Each path below is one point turned by a fixed rotation once a step. After each direction that follows a path, write how fast that rotation turns it, in degrees each step (0 if it stays still).
Each turn is a multiple of 5 degrees from 10 to 175, or 0.
Each row of a path follows its step; steps can be skipped.

step 2: [ -3  -7  11   8   5 -10  30   5  -6  -5 -12   4 -14   5   5  -5  19   7
  10   0  -1 -21  -3   9   4  -1  10  -2   3 -16   4  -2   2 -10   6 -13
 -16  -3  22   7   1   3  24  12]
step 6: [ -2  16  10  -7 -14  11  11  -4  14   9  -3  12 -13   3 -11  10  -2  -1
  -7 -17  -2  -3   5   0  20   1  -2   1 -17   8   1  -7  28  -9  -5 -11
 -16  -8  14   6  16   7  13  -3]
step 7: [ 15  -2  17  11  -2 -13   5 -20  -3 -12   0  18  -4 -12  14  -1 -20 -11
  21   9   6 -14  12   8   1   6  -5   5   0   0   0 -15  17  -6  10 -19
   1  -3  -4  -4 -16   0  -5   3]
step 8: [ -4  -3 -15   1   9  -3  16 -13   3   7 -11  13 -10  -1   4 -14  21  -5
  -2 -24   3 -26  -2  -7   0   7 -15   6   3   3 -17   3   4   6   8 -16
   1   2  19  16  10   7   1   6]
step 9: [ -3  20   2  17   0  15  -2  -9   8   0   2   1 -26 -10  -3   8   3 -30
  14   3   3  -6  10   9   9  16   5  -4  -6  -4  13   5  -2  -1  11   2
 -11  -6   5   8 -12 -10  22   6]
step 11: [ -8  -2 -18  13  -7   1   2   3   9  -2   8  17  -2   4 -13   4  -1 -26
   4   1   6 -11  -8   9  -1   2 -24   2 -13  14   9   9  19  14   7 -26
   8   5  -2   2  -1 -17  -7  -2]
step 12: [-10   5  22  10 -10   2   1 -10  -1  -7  17   6  -7   4 -12   5  13   6
   4  -6  11 -17   7   9   3   5 -11  20 -11  -5   3  -6   5   5   2  -1
 -12   4  13  11  -4  27  21 -13]
step 14: [ 22 -14  -9  11  -8   5  -4 -17   7   0  -4  10  -9  -3   4   5  24 -11
  13 -15   0   4   0  -3   1  16 -11  14   6   4 -12  11  28   2   5  -7
 -13  -2   7   0  -3   7  -1 -18]
step 15: [-15  -5   2  24   8   3   3  -6 -16   5   7  -2  -8 -10  -3   4   7 -10
   5   3  19 -33   1  13  -6  15   6  -4   6  -7   9  10  -6 -10  10 -13
  -1   4  20 -15  -7  -4   5   1]
Speeds:
[-2 -1  1  4 -7 -6  3  4  2 -1  8 -8  2 -4 -4 -3 -5 -1 -1 -4  5  1 -1  5
  7 -9 -5  1 -5  7  0  3 -1  2 -6  3 -1 -3  1  0  0 -2 -3 -1] | 60
[-1  1 -5  1  2 -1 -4 -5 -1  4  6  4 -1  4 10  4 -1  0 -7  2  0 -2  3  5
 -4 -7 -6  1  1 -1 -2  4 -1 -1 -2 -6 -1  2  5 -2 -7  4 -9  0] | 100
[-8  4 -2  1 -8  3 -5 -3  4  2  4  5 -2 -1 -6 -5  3 -4  4  1  7  0 -2 -4
 -5 -1 -5  0  6  5 -4 -3 -2  1  7  3  0  1 -4  0 -5  3  1 -2] | 20
[-6 -6  1 -4 -4  3  1 -2  1 -6  3  2 -1 -4 -4  0 -3  7  5  0 -5  5 10 -1
 -3 -2  0  5 -3  2 -2 -3  4 -2 -3 -7  0  9  1  3  2  4 -2  5] | 60
[  4  -7   2  -1  -3   5   0   4   0   4  -1   1   0  -5   1  -1   2  -2
   1   6  -6  -2  -5   3   0  -1  -7   4  -3   3  -4  -1   6 -12   3   2
   3  -5  -4  -8   1   0  -5   1] | 100
[-4 -1 -2 -2  0 -8  9  1 -3 -4  0  3 -1  2  1 -7  0  3  2  5  2 -8 -6 -1
 -7 -4  3 -2  2 -6 -7 -3  0  2 -2  3  1  0  0 -1  3 -3 -6  6] | 135

step 1: [  7   7 -16 -12   0  -3 -15 -19 -28   5  -7   2 -17   9  -1  27  18  -6
   3 -11 -11  -5  -1 -19   8   1 -12  14  15   5  -9   3  10   5 -11  -5
 -39 -13   0   8 -17 -13  16  -1]
step 2: [  8  11  -1  -7  11  -6  -2   1  -2   1  -4  -1  -8 -14   8   1 -20  26
  10   9   3 -13   0  -5 -10  11  -2  26  -4 -29  -5   4  17   1  23   4
  21  -6  13   7 -29   5  17 -30]
step 3: [ 24   5   5 -15  14  -8  -4 -28  18   7   3  11   9  -2 -12  -6  -1  -8
  19  15  12 -10 -14   0  13  -3  32 -17 -14   5   7  10  24  -1 -16 -17
  -8   4  -6   6 -19   2 -15  -7]
step 4: [  5  20   0  11   7 -18 -31 -17  18  -6   4  -7   6  -5 -29   1  -7   6
   3 -27  -7  -1  14  -8  -4 -20   0   7  -5  -4  -2   4 -31  17  -3  -6
   4   3  -2   6 -13 -17  18  17]
step 5: [ 19  -2  -1   4 -10 -22  -9   2  20 -25   7  13  -7 -10   8 -10  12  17
 -16  -2 -13  -4 -19   8  -3   7  -2  12   5   5 -25  33  11  15  -3  -7
  -9   6  -3  -8  19   8  13 -24]
step 8: [ 22  13 -19  14 -11   7  -7 -10 -23   8  -9 -13  -2   9  -9  19  -9 -19
   2  11   3  13 -19  -7 -15   0 -30  13  10   2 -22  19  17  19   6  -4
  -8  13   4   5  11  -4   7  13]
step 10: [ 29 -13  -5 -16   1  10  -9 -22   2  14   1   6   1  13   8   2  -9  -9
  18 -16  15  -6 -10  -5   9  35   0 -27 -15  -3  11  18  -5  16  -3   8
  12  -6   0  -6 -26   5  -4   7]
step 11: [-12  11  -4   8   2 -10 -16  -8 -19 -11 -17  16   0 -37 -31  -6   0   6
   1 -11  10  16 -23 -10 -16  10  11   0 -14 -11   5   1 -13  17  -2  -9
  10  17  -7  12  -4 -18   1  11]
step 13: [  6  19  -7  -9  -2  15   1   5  -1  14  16   7 -14  -7   8 -13  12  20
  16 -30   7 -20  -3 -26  -1  -7  11   4 -21   2   1 -12   2  25 -11  29
  -7   4   7 -10  16   3   5 -12]
Speeds:
[ 3 -6 -6  1  4 -7  0  7  3 -2  2  1  3 -6 -4  4 -1  4 -8 -2  1  2 -1  0
  2  3  2 -1 -5  8  1  2 -8 -1 -5  5  0  7 -2 -7 -3 -1 -1  0] | 55
[-4  2  7  2  7  0  0  2 10  6  2  0  1  3  8 -4 -1 -3 -5 -2 -1  2 -4 -6
 -1 -3 -7  1  3  3  0  1 -1  2  1  0 -2  9 -6  4  2  5  2  1] | 40
[  3  -1   8  -7   2   5  -2   3   5   8   1   3   1  -5  -9  -2  -5  -1
   2  -1   3  -4   0  -2   5   5  -2  -3   2  -2   4  -4  -1   1   3   0
   0  -2   2  -3   2   2 -12  -3] | 100
[  2  -6   2  -3   2  -3   2   0   1  -7  -4   4   5  -7   4  -6  -2   4
   3   3  -5   3   9  -5  -1   0  -1   4   0   1   0  -1   1  -1   8  -1
   6  -5 -10   0   3   0   0   1] | 155
[ 3  0  2 -2 -1  8 -3 -1  3 -4  4  4  1  1  6  1 -1 -7  5  2  4  3  9 -1
  3 -6  9 -2 -1  7  1 -5 -4  2 -4  5 -3  1  1  1 -4  6  1 -1] | 115

step 1: [-16   7  -9  15  -9  10 -25  -8  -4  10 -13  15  -9 -14   5  12  -9   6
  10   6 -14 -14  -4  -2  -7 -15  -9  14  20 -13 -19 -15   2 -17  11 -11
  12 -21   7 -16  12  19  22   8]
step 2: [  5  -8   4 -16   9  12 -18  18  -1  10  -7   4 -13 -23  -4   0   1  13
   9   4   4 -20  -2   8  -4 -20  -5  17  -4  -6 -28 -10  26  18 -22  18
   2 -11  -8 -23  -3   8  -7   1]
step 4: [  7  23  18   3  15 -12  -6   0 -20   1  22  11  11  21  11   3  -3 -10
 -19  10 -20  -2   9   3   6  11  17 -19  -1   9   5   9  23 -15  -4  -4
 -19  -4   6   0  -2 -12  23  18]
step 5: [ 11  18   4  10   5 -16 -16 -17 -14   2  11  10   3  15  -4   3   2   5
 -15 -10 -14  11  -5 -17   0  -5 -13  28  26 -15  -5  25  -6  -5  -8  -9
  -7   0   9 -17 -30  -7   9   8]
step 6: [  3 -15   4  13   0  -5 -19 -24  -2  16 -11 -15  -3  -5  -9  19 -25  21
  -3  -7   8   2 -18  -4  19   3 -11  16  18  -1 -26  14 -14  14 -10  -6
 -13  -2   6  -2  10  21   0  -4]
step 8: [-25  -8  -1 -28  14  14 -20  12  -9  -6  -1  24   5 -10  11  -4   6 -15
   1  21   1  -1   8  12 -18   9  -8   3   2 -18   9   9  17 -15   7  -7
 -22 -26  -7   5   5   6  -4   2]
step 11: [ 15 -10 -21   1  12   8  -8  -6   2 -13 -17 -11   9  16  13  30 -12  25
  -5 -11  -5  -7   8 -16  25   6   5  -7  10  -2  -9  11  16 -14   8   4
 -16  -5  27  -9   3 -13  10   2]
step 14: [  2  -7  27 -25  21   2   6  -5  -8   0   5  12  -8  -9  15  -1   0  -5
 -10   2  11  -2 -26  -1  -6 -30  -9  -1 -22   9  -8   7  10  15 -11  15
 -33   4   6   9   4 -10  -9   4]
step 15: [  2   2   3  -5   7  -2 -12  -4 -30  13   5  10   3  32  14  -1   2 -28
 -20   2 -11 -10 -13   6   4  -3  10 -20   6   7 -12   9   4  -6  25  -1
 -28   6   3  14  12 -15   7   9]
Speeds:
[ 0  6  5 -5 -3 -1 -1 -2  0  6  3 -4  2 10  4  2  5  1 -1  8  5  3  5 -8
 -1  2  2 -1  4  3  1  0 -4  0  4  9 -2  4  1 -4 -1  1  0  1] | 65
[ 2 -3  2 -2  3 -5 -3 -4  5 10 -2  0 -1  1 -2  2 -4  1 -1 -6 -3  3  4 -2
 -2  0 -2  0  8  3  4  1  5  0  3 -5  6  4  5  3  0 -9  6 -8] | 65
[ 2 -2 -1  6 -6  1 -4 -3  0  3  6  5  1  3 -4 -3 -4 -3 -3  3 -6 -7 -1  4
  0 -3  8 -4  1  5  2 -2  3  2  3  5  5  4 -8 -1 -1  5  7  1] | 130
[-11   3   4   2   5   8   0  -5   4  -3  -6  -4  -2  -3   2   4  -4  -2
   3  -2  -5  -1  -1  -2  -4   1  -5   1   4   1   3  -2  -4   9   2   6
  -1  -2  -5   0  -2   1   4   1] | 60
[-3  0 -6 -2 -5  0 -1  9  6  8 -5 -2  0  4  0  0 -6  9  7  2  2  4  1  2
  0 -1 -1 -1 -3 -4 -1 -4  4  1  0 -1 -7 -1 -6  0 -6  4  4 -1] | 70
